In the data rows, 500 means zero.
One hidden rule gives every row of this table a label. Here are some rows, each with its label.
[811, 534, 786, 433, 228, 536, 530, 702, 469, 721, 556, 662, 619, 600, 451, 483, 632, 440, 094,
 538, 522, 609, 642, 407, 441, 551, 302, 480, 564, 567, 649, 835, 775] D
[728, 514, 452, 471, 374, 462, 618, 688, 415, 582, 726, 302, 536, 805, 431, 365, 741, 627, 468,
 558, 345, 594, 088, 894, 551, 632, 207, 483, 581, 436, 631, 777, 616] D
[335, 415, 627, 498, 604, 502, 539, 545, 519, 502, 330, 629, 483, 532, 450, 390, 379, 393, 491,
 440, 409, 387, 390, 668, 464, 530, 598, 474, 507, 573, 531, 725, 426] D
[654, 567, 562, 441, 396, 356, 511, 634, 559, 413, 376, 468, 592, 645, 477, 562, 428, 532, 345,
 417, 539, 505, 381, 682, 488, 508, 524, 550, 512, 497, 461, 569, 375] C
[415, 504, 287, 471, 554, 392, 439, 388, 670, 194, 398, 393, 517, 601, 450, 546, 639, 654, 470,
 434, 315, 839, 225, 708, 740, 570, 296, 565, 582, 311, 424, 347, 434] A
[953, 496, 313, 446, 417, 568, 489, 758, 697, 232, 266, 338, 499, 828, 396, 335, 848, 644, 481,
 525, 306, 746, 033, 847, 446, 640, 038, 579, 606, 506, 552, 764, 712] C
[329, 467, 948, 449, 539, 677, 550, 655, 327, 956, 271, 999, 557, 240, 674, 429, 125, 286, 000,
 556, 855, 159, 733, 000, 307, 428, 817, 355, 490, 611, 566, 483, 492] D
[003, 586, 228, 424, 588, 395, 363, 580, 615, 292, 124, 448, 506, 394, 463, 696, 609, 522, 743,
 566, 481, 697, 659, 221, 651, 455, 326, 581, 443, 440, 455, 306, 420] A
[239, 585, 214, 555, 591, 282, 306, 207, 576, 242, 624, 381, 448, 066, 556, 690, 244, 514, 828,
 563, 543, 527, 434, 363, 469, 441, 611, 563, 415, 519, 390, 383, 235] E
[410, 557, 566, 540, 454, 561, 573, 279, 413, 531, 665, 569, 471, 345, 488, 478, 101, 359, 532,
 519, 695, 295, 574, 207, 433, 402, 753, 417, 446, 615, 541, 216, 404] D
[439, 463, 486, 544, 314, 466, 526, 407, 370, 557, 659, 340, 558, 173, 532, 645, 412, 450, 644,
 580, 633, 486, 510, 336, 253, 421, 676, 405, 439, 491, 419, 429, 259] E
[786, 430, 749, 464, 650, 640, 621, 689, 435, 712, 376, 590, 507, 661, 471, 402, 513, 581, 215,
 494, 476, 600, 370, 574, 287, 558, 485, 478, 577, 500, 566, 699, 535] D
[279, 537, 538, 424, 607, 507, 545, 405, 650, 593, 306, 405, 456, 445, 521, 622, 432, 526, 396,
 495, 584, 570, 682, 329, 632, 472, 641, 526, 438, 442, 488, 473, 551] E
[546, 457, 522, 623, 442, 440, 523, 503, 516, 456, 700, 494, 593, 498, 474, 662, 365, 539, 619,
 614, 467, 458, 464, 819, 414, 488, 275, 497, 530, 479, 493, 689, 633] F
[710, 555, 661, 576, 333, 407, 409, 496, 401, 480, 999, 443, 484, 345, 563, 330, 511, 500, 283,
 787, 490, 620, 137, 545, 324, 518, 436, 368, 392, 534, 501, 714, 649] E
[495, 540, 761, 445, 424, 411, 486, 558, 361, 657, 652, 607, 518, 179, 522, 536, 436, 440, 441,
 622, 518, 584, 798, 191, 277, 476, 775, 425, 430, 473, 464, 476, 509] E
[868, 592, 767, 513, 326, 490, 477, 490, 253, 640, 556, 523, 556, 221, 538, 509, 660, 483, 220,
 626, 520, 279, 614, 503, 314, 476, 742, 427, 469, 572, 527, 717, 665] B
[655, 476, 533, 564, 433, 559, 500, 509, 569, 579, 502, 850, 551, 527, 436, 483, 213, 363, 500,
 402, 613, 464, 636, 237, 546, 426, 541, 557, 513, 497, 505, 435, 557] D
[344, 594, 875, 465, 253, 655, 544, 633, 477, 644, 293, 670, 591, 138, 473, 617, 451, 458, 407,
 441, 612, 453, 917, 000, 655, 500, 272, 599, 490, 443, 645, 304, 625] B
[498, 573, 246, 723, 471, 253, 400, 463, 423, 177, 999, 000, 489, 623, 470, 387, 725, 581, 689,
 553, 243, 914, 049, 933, 306, 553, 238, 404, 549, 493, 457, 754, 614] A
[666, 592, 537, 553, 196, 313, 390, 502, 452, 422, 864, 206, 642, 655, 620, 626, 584, 528, 458,
 549, 419, 749, 724, 583, 443, 534, 231, 361, 382, 350, 575, 715, 564] B
[690, 562, 529, 577, 380, 482, 551, 713, 537, 407, 317, 295, 458, 846, 491, 452, 684, 636, 398,
 554, 468, 790, 474, 956, 582, 553, 374, 434, 569, 348, 504, 867, 723] C
[446, 438, 000, 588, 722, 453, 435, 164, 641, 287, 791, 358, 339, 580, 520, 465, 555, 483, 989,
 375, 444, 415, 292, 725, 513, 525, 669, 446, 616, 551, 338, 215, 361] C
[136, 600, 417, 539, 277, 391, 473, 603, 542, 427, 584, 327, 518, 646, 438, 578, 875, 607, 592,
 495, 390, 881, 463, 835, 431, 550, 075, 509, 562, 482, 540, 601, 578] A
[666, 375, 672, 381, 596, 851, 689, 652, 370, 558, 737, 691, 520, 839, 444, 320, 623, 514, 246,
 442, 570, 472, 249, 718, 525, 541, 721, 437, 566, 738, 553, 551, 635] F
[974, 446, 636, 584, 240, 585, 519, 443, 401, 504, 776, 479, 548, 597, 531, 498, 598, 526, 185,
 759, 418, 452, 427, 642, 190, 502, 604, 348, 436, 516, 565, 626, 614] D
[481, 440, 395, 525, 423, 479, 563, 382, 401, 347, 285, 248, 505, 684, 494, 434, 816, 583, 537,
 650, 332, 524, 245, 665, 484, 481, 243, 449, 477, 428, 455, 549, 533] C
[396, 427, 800, 377, 488, 543, 559, 497, 414, 623, 533, 778, 473, 428, 516, 451, 367, 333, 250,
 376, 647, 292, 808, 368, 516, 465, 685, 516, 388, 548, 487, 434, 429] D
[862, 575, 708, 635, 338, 391, 468, 473, 456, 331, 340, 183, 638, 546, 553, 333, 812, 637, 310,
 590, 479, 767, 505, 349, 431, 479, 306, 451, 387, 452, 555, 972, 421] E
[000, 561, 120, 403, 993, 446, 480, 152, 664, 299, 235, 424, 297, 462, 476, 625, 278, 472, 998,
 389, 444, 213, 448, 244, 751, 540, 662, 601, 479, 467, 275, 175, 248] C
[442, 645, 427, 539, 317, 337, 344, 444, 511, 418, 273, 163, 512, 178, 518, 712, 408, 565, 895,
 447, 400, 999, 828, 145, 627, 447, 203, 490, 375, 361, 424, 407, 544] E
[618, 569, 496, 557, 265, 373, 409, 449, 362, 439, 834, 282, 534, 661, 508, 602, 493, 562, 514,
 592, 426, 732, 345, 220, 578, 493, 000, 449, 486, 345, 567, 820, 701] B
[550, 556, 545, 595, 386, 383, 443, 597, 648, 181, 609, 045, 504, 582, 484, 526, 919, 679, 820,
 515, 375, 693, 444, 606, 616, 572, 108, 621, 523, 268, 525, 336, 486] E
[863, 589, 287, 627, 283, 346, 327, 355, 455, 360, 859, 290, 638, 459, 543, 591, 721, 715, 759,
 716, 364, 989, 313, 519, 263, 570, 146, 436, 432, 458, 546, 694, 623] E
[720, 436, 297, 534, 489, 546, 558, 554, 412, 651, 673, 563, 528, 486, 435, 435, 749, 588, 331,
 698, 367, 859, 491, 693, 480, 598, 367, 400, 494, 492, 562, 761, 545] E
[138, 465, 130, 326, 816, 523, 493, 362, 704, 351, 197, 427, 415, 604, 428, 573, 484, 427, 790,
 337, 447, 452, 318, 627, 833, 528, 257, 630, 626, 486, 463, 295, 306] C
[427, 542, 473, 552, 618, 559, 376, 433, 532, 364, 639, 355, 527, 500, 520, 504, 388, 448, 874,
 488, 434, 402, 473, 465, 485, 472, 677, 435, 494, 482, 405, 047, 259] C
[644, 543, 460, 482, 553, 482, 537, 730, 686, 510, 411, 319, 496, 721, 391, 493, 695, 561, 329,
 368, 487, 648, 558, 279, 524, 528, 311, 709, 513, 393, 518, 879, 750] C
[432, 514, 600, 442, 558, 515, 399, 306, 539, 526, 725, 336, 385, 359, 541, 524, 542, 395, 685,
 529, 691, 302, 769, 194, 323, 395, 699, 429, 480, 452, 387, 458, 419] C
[708, 422, 522, 538, 195, 445, 447, 565, 478, 557, 748, 331, 544, 680, 491, 474, 642, 615, 446,
 578, 547, 639, 462, 624, 427, 507, 284, 493, 538, 486, 494, 631, 576] C
[659, 543, 752, 559, 268, 670, 522, 572, 499, 762, 386, 807, 468, 362, 516, 475, 325, 384, 190,
 451, 600, 456, 552, 192, 381, 475, 491, 407, 451, 441, 517, 558, 576] B
[600, 433, 937, 562, 328, 621, 657, 776, 484, 865, 331, 873, 622, 495, 476, 405, 580, 572, 000,
 366, 471, 426, 644, 471, 501, 471, 621, 411, 554, 541, 648, 880, 639] D
[040, 369, 426, 404, 789, 499, 515, 443, 550, 392, 841, 468, 441, 511, 470, 539, 393, 412, 400,
 500, 467, 574, 424, 444, 560, 504, 740, 531, 591, 579, 462, 295, 267] A
[439, 501, 522, 359, 498, 595, 539, 577, 655, 443, 176, 649, 438, 589, 496, 524, 499, 502, 385,
 328, 496, 783, 572, 318, 740, 563, 424, 619, 587, 460, 511, 551, 465] A
[344, 513, 663, 450, 469, 533, 477, 547, 506, 585, 168, 770, 487, 060, 589, 656, 206, 421, 325,
 485, 575, 087, 750, 313, 613, 441, 920, 487, 459, 502, 546, 404, 669] B
[000, 541, 411, 426, 811, 642, 496, 441, 723, 297, 161, 336, 373, 694, 474, 636, 241, 558, 706,
 274, 561, 434, 677, 033, 721, 494, 533, 622, 588, 377, 424, 133, 522] C
[000, 516, 363, 281, 434, 494, 683, 713, 808, 602, 000, 601, 462, 999, 439, 723, 666, 537, 690,
 098, 577, 655, 675, 293, 805, 590, 140, 802, 566, 326, 524, 441, 787] C
[311, 474, 386, 439, 675, 505, 531, 410, 490, 784, 302, 676, 475, 212, 529, 516, 237, 463, 367,
 331, 653, 000, 762, 087, 619, 474, 623, 557, 507, 555, 435, 049, 547] D
[544, 535, 576, 477, 441, 560, 553, 361, 596, 515, 253, 527, 515, 713, 501, 368, 644, 639, 422,
 400, 327, 715, 435, 884, 540, 566, 164, 539, 574, 512, 458, 654, 697] C
[667, 477, 856, 453, 368, 568, 538, 756, 339, 897, 509, 762, 603, 381, 617, 506, 622, 485, 097,
 498, 654, 213, 684, 484, 289, 528, 613, 289, 368, 486, 634, 585, 668] D
[642, 493, 234, 614, 447, 344, 444, 345, 462, 360, 669, 286, 546, 470, 468, 407, 311, 538, 862,
 620, 508, 584, 329, 533, 392, 419, 593, 421, 460, 548, 401, 682, 394] A
[503, 493, 218, 515, 626, 498, 426, 415, 661, 309, 746, 381, 524, 894, 425, 399, 727, 505, 541,
 511, 364, 398, 321, 787, 446, 581, 459, 545, 553, 391, 462, 613, 601] F
[819, 450, 132, 620, 760, 446, 481, 417, 374, 422, 999, 430, 450, 693, 417, 408, 484, 487, 703,
 712, 330, 426, 167, 652, 264, 506, 784, 388, 502, 725, 468, 437, 400] F
[681, 448, 127, 698, 554, 505, 378, 515, 429, 143, 740, 303, 501, 893, 438, 256, 930, 646, 667,
 696, 227, 843, 000, 795, 373, 565, 201, 415, 626, 554, 436, 777, 418] C
[989, 619, 469, 570, 336, 350, 468, 452, 435, 718, 455, 328, 581, 228, 521, 639, 435, 544, 348,
 568, 593, 539, 845, 250, 543, 549, 323, 388, 419, 387, 549, 446, 600] B
[225, 505, 613, 419, 537, 577, 569, 650, 439, 664, 415, 745, 574, 269, 524, 498, 176, 391, 225,
 414, 697, 018, 759, 361, 482, 507, 777, 435, 468, 612, 505, 282, 488] D
[761, 499, 689, 501, 224, 494, 531, 535, 430, 796, 398, 839, 520, 368, 546, 617, 456, 385, 239,
 513, 722, 633, 877, 141, 423, 457, 722, 479, 390, 460, 601, 645, 583] B
[373, 595, 516, 549, 448, 385, 343, 397, 553, 402, 783, 425, 459, 341, 555, 632, 431, 389, 761,
 496, 516, 543, 832, 219, 508, 424, 488, 578, 412, 493, 482, 146, 292] E
[581, 521, 384, 527, 684, 546, 585, 543, 548, 556, 373, 553, 443, 525, 543, 589, 473, 406, 369,
 526, 593, 385, 766, 352, 524, 468, 421, 619, 526, 577, 459, 362, 522] F
[178, 508, 492, 468, 605, 433, 510, 547, 711, 374, 000, 317, 498, 554, 437, 737, 407, 457, 772,
 359, 474, 429, 629, 000, 748, 550, 292, 616, 585, 368, 487, 277, 480] F
[617, 391, 397, 436, 729, 645, 550, 268, 489, 360, 358, 571, 356, 762, 381, 228, 476, 439, 724,
 729, 462, 071, 074, 999, 365, 523, 883, 487, 605, 747, 454, 354, 408] F
[738, 451, 425, 478, 671, 611, 551, 287, 449, 583, 591, 529, 539, 477, 454, 280, 392, 360, 655,
 486, 525, 297, 222, 771, 329, 475, 837, 392, 526, 688, 485, 332, 485] F
[202, 505, 453, 514, 602, 656, 612, 584, 519, 568, 371, 484, 430, 481, 443, 535, 584, 490, 522,
 413, 362, 446, 376, 775, 505, 513, 529, 591, 577, 577, 484, 456, 337] F
[241, 545, 505, 450, 463, 415, 526, 413, 512, 460, 000, 332, 487, 592, 493, 645, 448, 498, 587,
 397, 552, 683, 651, 325, 735, 486, 333, 678, 476, 459, 562, 438, 650] B
[000, 467, 018, 440, 710, 505, 506, 327, 730, 075, 419, 270, 317, 631, 362, 533, 593, 548, 999,
 351, 304, 153, 156, 741, 765, 530, 285, 577, 585, 429, 454, 471, 402] F
[000, 555, 265, 323, 616, 499, 556, 508, 969, 200, 094, 425, 404, 592, 403, 656, 616, 638, 887,
 312, 436, 520, 490, 637, 809, 552, 103, 752, 634, 406, 489, 422, 378] C
[588, 521, 577, 574, 351, 365, 468, 513, 557, 648, 509, 450, 494, 309, 573, 587, 340, 450, 583,
 402, 599, 642, 546, 295, 548, 434, 458, 480, 399, 439, 423, 498, 412] A
[199, 475, 249, 444, 603, 475, 513, 550, 614, 505, 371, 648, 430, 799, 392, 492, 704, 557, 475,
 447, 354, 423, 329, 978, 426, 612, 492, 568, 582, 415, 583, 526, 458] F
[462, 458, 345, 443, 698, 540, 475, 301, 599, 488, 670, 452, 455, 435, 530, 548, 303, 395, 736,
 459, 460, 492, 331, 530, 423, 404, 459, 529, 497, 565, 460, 305, 361] A
[344, 647, 401, 571, 565, 375, 415, 448, 483, 518, 932, 382, 593, 450, 509, 528, 556, 639, 648,
 409, 494, 585, 630, 416, 416, 450, 084, 506, 415, 278, 512, 629, 268] E
[689, 606, 913, 655, 284, 391, 492, 613, 319, 727, 779, 789, 531, 000, 649, 552, 256, 390, 276,
 664, 717, 396, 818, 000, 375, 402, 630, 468, 309, 543, 524, 680, 485] B
[755, 561, 386, 732, 540, 309, 375, 353, 485, 288, 999, 212, 549, 531, 498, 255, 647, 547, 502,
 660, 331, 670, 348, 609, 399, 427, 400, 265, 489, 639, 419, 448, 491] A
Which column or columns does the hidden rule look at? Columns are counted from 0, in order:
13 21 30
Here are more rows. What is the label of each one?
[608, 550, 468, 483, 287, 458, 496, 701, 468, 732, 554, 523, 649, 534, 592, 466, 545, 461, 086,
 524, 589, 478, 576, 331, 543, 473, 535, 361, 485, 403, 592, 714, 619] >> D
[409, 401, 365, 513, 641, 531, 456, 529, 444, 418, 611, 474, 367, 508, 464, 412, 367, 421, 413,
 523, 502, 378, 436, 656, 374, 448, 599, 404, 499, 560, 480, 444, 253] >> F
[514, 450, 502, 609, 542, 474, 412, 456, 470, 398, 956, 494, 521, 237, 545, 488, 659, 555, 613,
 494, 582, 484, 253, 280, 381, 527, 359, 441, 414, 601, 442, 445, 368] >> E
[294, 494, 178, 432, 673, 535, 556, 510, 745, 165, 353, 209, 400, 999, 287, 203, 800, 714, 644,
 444, 155, 906, 055, 999, 662, 681, 278, 655, 652, 482, 538, 790, 592] >> C
[295, 446, 695, 388, 407, 674, 578, 874, 553, 580, 000, 660, 483, 759, 419, 467, 637, 601, 240,
 342, 468, 541, 629, 879, 738, 627, 554, 624, 609, 577, 699, 815, 750] >> D
[729, 515, 823, 583, 355, 458, 532, 525, 281, 598, 725, 780, 651, 247, 532, 425, 760, 446, 028,
 508, 630, 461, 691, 541, 253, 420, 544, 398, 350, 419, 593, 569, 781] >> B
[446, 454, 861, 390, 486, 623, 534, 514, 487, 890, 480, 530, 579, 551, 472, 532, 352, 391, 174,
 471, 594, 038, 712, 214, 616, 471, 773, 503, 522, 527, 567, 516, 492] >> D
[333, 406, 367, 448, 602, 551, 577, 682, 662, 482, 000, 481, 376, 761, 391, 540, 615, 552, 541,
 339, 435, 260, 700, 522, 745, 590, 451, 650, 600, 491, 506, 459, 547] >> F
[880, 522, 351, 725, 318, 458, 325, 582, 421, 506, 944, 218, 593, 346, 565, 283, 686, 531, 498,
 713, 356, 978, 396, 798, 251, 500, 275, 358, 386, 418, 532, 825, 394] >> E
[516, 504, 084, 593, 707, 356, 468, 313, 601, 368, 721, 337, 401, 792, 442, 371, 540, 552, 847,
 592, 274, 668, 218, 526, 454, 492, 456, 444, 586, 548, 436, 578, 456] >> C
[603, 528, 395, 531, 340, 362, 470, 492, 483, 492, 740, 388, 422, 569, 542, 492, 427, 554, 745,
 485, 386, 837, 256, 292, 631, 543, 425, 547, 522, 407, 480, 392, 356] >> A
[232, 496, 523, 335, 775, 573, 570, 462, 566, 296, 054, 452, 405, 857, 402, 621, 482, 392, 689,
 415, 451, 482, 341, 649, 689, 604, 359, 614, 688, 529, 492, 523, 472] >> F
[368, 598, 456, 579, 451, 370, 323, 239, 406, 398, 590, 504, 552, 371, 612, 703, 427, 526, 652,
 478, 498, 587, 639, 187, 526, 412, 642, 528, 370, 332, 498, 389, 409] >> E
[000, 522, 416, 278, 595, 616, 524, 529, 569, 447, 000, 489, 456, 515, 524, 823, 063, 450, 743,
 320, 753, 298, 904, 134, 746, 464, 501, 728, 461, 484, 377, 306, 242] >> C
[414, 498, 479, 427, 666, 588, 505, 588, 552, 482, 325, 627, 422, 666, 496, 523, 532, 472, 707,
 488, 524, 290, 584, 412, 582, 493, 615, 498, 548, 662, 488, 512, 382] >> F
[460, 444, 614, 557, 490, 341, 534, 632, 296, 487, 659, 533, 540, 369, 473, 387, 559, 549, 207,
 498, 525, 647, 597, 413, 430, 504, 572, 501, 442, 483, 501, 452, 584] >> E
[547, 456, 659, 562, 449, 514, 502, 667, 423, 490, 592, 480, 543, 497, 495, 515, 407, 503, 587,
 488, 638, 360, 394, 686, 455, 491, 748, 479, 509, 531, 486, 717, 584] >> F
[365, 527, 828, 445, 309, 533, 578, 574, 442, 725, 439, 593, 617, 000, 605, 614, 000, 290, 203,
 436, 788, 255, 999, 000, 498, 430, 593, 474, 425, 523, 548, 378, 453] >> B
[359, 514, 687, 519, 310, 624, 588, 713, 479, 565, 088, 579, 570, 672, 483, 543, 590, 509, 297,
 480, 496, 705, 646, 569, 757, 560, 233, 605, 575, 382, 559, 662, 819] >> B
[264, 561, 551, 427, 362, 397, 426, 498, 560, 708, 578, 609, 568, 213, 521, 677, 382, 512, 421,
 559, 634, 447, 661, 138, 461, 468, 513, 579, 376, 559, 512, 195, 534] >> B
[904, 484, 648, 650, 339, 453, 529, 470, 386, 622, 953, 665, 611, 212, 601, 508, 642, 414, 136,
 763, 465, 461, 297, 549, 063, 398, 963, 383, 508, 578, 539, 773, 487] >> B
[537, 432, 384, 435, 648, 688, 551, 527, 544, 231, 448, 656, 421, 783, 420, 452, 502, 523, 408,
 512, 346, 275, 183, 886, 507, 566, 381, 598, 598, 484, 467, 510, 516] >> F
[595, 481, 211, 406, 513, 445, 534, 529, 618, 341, 636, 435, 516, 649, 460, 538, 498, 502, 635,
 506, 383, 504, 556, 733, 720, 528, 338, 522, 549, 380, 436, 475, 595] >> C
[465, 461, 278, 555, 560, 525, 567, 434, 521, 436, 606, 452, 404, 801, 412, 453, 486, 523, 520,
 509, 393, 168, 086, 878, 466, 490, 508, 533, 536, 521, 467, 430, 427] >> F
[290, 424, 241, 496, 676, 504, 510, 312, 523, 475, 218, 547, 484, 546, 544, 330, 503, 419, 724,
 466, 570, 228, 344, 555, 435, 533, 591, 530, 563, 507, 436, 592, 407] >> F
[151, 714, 477, 415, 467, 173, 333, 396, 616, 525, 307, 135, 563, 046, 579, 866, 268, 567, 999,
 362, 467, 819, 804, 000, 570, 418, 318, 654, 299, 201, 424, 153, 192] >> E
[155, 615, 448, 520, 456, 435, 393, 476, 618, 467, 454, 432, 517, 517, 596, 809, 465, 548, 708,
 481, 512, 619, 704, 000, 628, 489, 505, 507, 393, 445, 518, 393, 390] >> E
[296, 356, 000, 629, 845, 566, 541, 373, 586, 173, 601, 258, 324, 669, 443, 456, 244, 565, 758,
 532, 328, 603, 199, 538, 565, 528, 719, 451, 569, 630, 465, 393, 304] >> C
[078, 520, 189, 412, 712, 468, 426, 374, 716, 268, 054, 212, 365, 906, 423, 665, 620, 584, 828,
 347, 397, 679, 178, 684, 684, 568, 559, 685, 605, 436, 452, 385, 432] >> C
[590, 406, 377, 554, 604, 588, 521, 436, 416, 383, 921, 530, 482, 585, 510, 442, 485, 375, 621,
 468, 428, 035, 296, 553, 268, 520, 698, 435, 414, 781, 499, 648, 332] >> F
